Where one turn sends some rows of the set: a few examples, then the rows asked:
zivob: [-19  -6   6   1  -6  22   6  -9  -3  -4  17   2 -17  -1   3   5   9   2]
Duku: [  3   4 -19  -1  14   8   2  15  -3  -7   2   3 -13  19   2 -10   5 -17]
fab: [-24  -8  -4   1  -2  13  16  -1   4  -1  26   5 -21  -6   5   1   5  -5]
pid: [ -3 -13  -7  -9  -2  14  11  19  -7 -10  27   6  -6  -2  -7   9   8  13]
kigop: [-15  -6  -1  -2  -7  20  18  -6   4   2  25  11 -20  -3   1   5   3  -1]
lovi: [  1 -12 -11   1 -12  17  14  -2 -12 -21  15  12  -4  13  -1  -2  -3 -25]
Difu: [-11 -21 -15  14  -2   2   3   2  13  -1  11  17 -10  21   5 -14  -6 -12]
Piben: [ -6 -15  -5  17  -2   4  -1  -4  12  -3  10  15 -16  17   8 -16  -6  -8]
zunu: [ -4 -17 -20   8   0  26  15   0 -15 -13  11   7  -4  18   2   7   3 -23]
kes: [-16 -10   1   4  -3  21   9  -1  -7  -1  33  -4 -20  -2  -2   5   7  -1]
pofus: [ -5 -11 -12   6 -12  17  18   0 -19 -13   9  10  -2  12   1   5   0 -24]
Vovu: [ -9 -20 -13  -9  -5  20  18  14  -3 -19  11 -11  -8  11  -8   5   0   6]
fop: [  4 -14 -16   5  -8  20   4   1 -21  -8  15  14  -6  22  -3   4   3 -21]
gigap: [  4   2 -18  -4   8   6  -2  19  -5 -14  10  -6  -9   6  -1 -11   5 -16]
mera: [ -7 -21 -18 -10  -4  18  11  19   4 -12  13   3 -10   8 -13  11   0  10]
pemi: [  2 -17  -1  10   8  -2  -1  16   2   5  10  18 -20  11  -7  -5  11   9]
Rizon: [  0 -20   6  -1  15   5  15  11   3  12   8  10  -8  11 -18  -4  12  -7]
Fen: [  0 -11 -13  -3  -9  28  10  -4 -11  -7  10  13   1  21  -7  -2  -2 -19]
maron: [  5  -2 -11  -4  17  -3   0  11 -11 -11  13  -6 -13   7   5 -14   4  -8]
ner: [-12 -17 -17  16   6   2  -2  -3  16  -2  17   8  -7  23   5  -6   3 -13]
pusef: [ -6 -24 -10  14   2   6  -9   3  15   1  23  15 -10  15   4 -12   4  -7]
Lado: [ -2 -24 -17 -12   6   9  13  15   1 -18  21   5  -3  13 -10   8  -3   8]
Zipo: [ -6 -17   2   5   4   0   7   7  14   2   3  11 -10   4  -8   8  23  -1]
kekoz: [  4 -18   2   7  11   3  13   6  -5   8   1  14 -11   6  -9   8  15   5]
vaz: [-11 -17  -4   7   5   9  -8  -1  17  -9  16  16 -15  17   0 -17   1 -14]
Buf: [ 12  -6 -11   1   3   3   3  19 -19 -13  14   1  -4  15  -8 -13   3 -10]
femu: [  3  -2 -12  -8   8   5  -3  12 -11  -1   6  -4   2  12  13  -7   4  -2]
fep: [  1 -14   1  13   3   0   4  10   3   7  -5   8 -15   6 -13   4  17  -2]
gofon: [-21 -16  -6   0  -1  15  15  -8   0   2  23  -5 -21   1   3   4  15  -5]
lida: [-12 -23  -4 -10   8   9   6  17  -5 -25  15   6 -15  14  -6  13   1   5]

Duku moves to Vovu
Rizon moves to femu
kes moves to pusef
Now find these:
pofus moves to fab
vaz moves to Fen
maron moves to Lado
fep moves to gigap
kigop moves to Piben
zunu moves to gofon
Buf moves to pid

